One turn sends every row of this set to another row. A few are shown first. Where does it send the rows asked after them?
q716: [-160, -218, 87, 225, -35, 59, -188, -53, -240, 104, -96, 182, -7]
q152: [-109, -192, 24, 251, -16, -2, -71, 1, -221, 85, -117, 324, -2]
q536: [436, 168, -30, -125, 8, 296, 1, 254, 143, -326, -156, 97, 137]
q359: [189, -136, -303, -321, 95, 222, -62, 126, 212, -90, 72, -222, 205]
q531: [305, -148, -220, -266, 131, 184, -2, 114, 317, -116, 174, -108, 187]
q36: [230, -137, -286, -346, 183, 206, -101, 95, 204, -52, 9, -195, 185]
q233: [382, 168, -65, -199, 73, 301, -49, 223, 50, -263, -281, 73, 144]
q144: [-104, -204, 50, 324, -98, 29, -1, 7, -176, 18, -28, 350, -31]
q509: [-56, -186, 40, 289, -20, -5, -24, 14, -187, 59, -69, 353, -12]
q618: [-149, -199, 24, 299, -119, 44, -30, 36, -197, 7, -35, 319, 3]
q86: [365, 138, -54, -132, -42, 299, 1, 276, 130, -341, -148, 36, 151]
q284: [-50, -217, 142, 253, -9, -2, -124, -64, -166, 115, -15, 267, -13]
q845: [-187, -246, 76, 257, -104, 76, -146, -23, -207, 37, -22, 166, 14]
q593: [-145, -193, -2, 251, -38, 33, -57, 14, -254, 70, -114, 293, -5]
q649: [310, 167, -92, -186, 16, 332, -43, 262, 53, -297, -260, 28, 150]
q15: [-6, 290, -209, -197, -137, 187, -83, -49, 253, 65, 81, -165, -151]
q451: [-178, -238, 137, 272, -143, 54, -106, -25, -146, 30, 39, 195, -11]
q731: [151, 305, -136, -217, 5, 114, -87, -110, 313, 159, 51, -43, -172]
q456: [349, -128, -210, -288, 199, 153, -20, 69, 294, -43, 133, -97, 162]
q179: [425, 167, -37, -163, 59, 283, -30, 245, 129, -261, -217, 118, 131]
q445: [13, 293, -222, -250, -88, 168, -129, -77, 195, 123, -9, -146, -165]
q5: [315, -139, -251, -329, 228, 150, -69, 85, 251, 9, 44, -94, 171]
q106: [86, 301, -190, -264, 6, 148, -123, -114, 251, 168, -14, -94, -170]
q112: [68, 278, -165, -174, -164, 182, -45, -76, 301, 75, 154, -103, -162]
q977: [128, 297, -144, -169, -89, 136, -37, -101, 325, 98, 139, -39, -189]
q347: [-177, -196, -2, 263, -109, 48, -47, 30, -255, 30, -87, 269, 10]
q682: [302, 149, -88, -162, -43, 341, -34, 273, 83, -344, -213, 18, 166]
q540: [-97, -240, 169, 300, -88, 33, -91, -44, -115, 56, 72, 269, -19]
q308: [-99, -227, 102, 230, 15, 31, -151, -61, -206, 130, -76, 227, -17]
q452: [211, -149, -257, -281, 57, 214, -21, 134, 285, -137, 165, -176, 181]

q179 moves to q233
q106 moves to q445
q509 moves to q152
Where do these go?
q36 moves to q359
q308 moves to q716

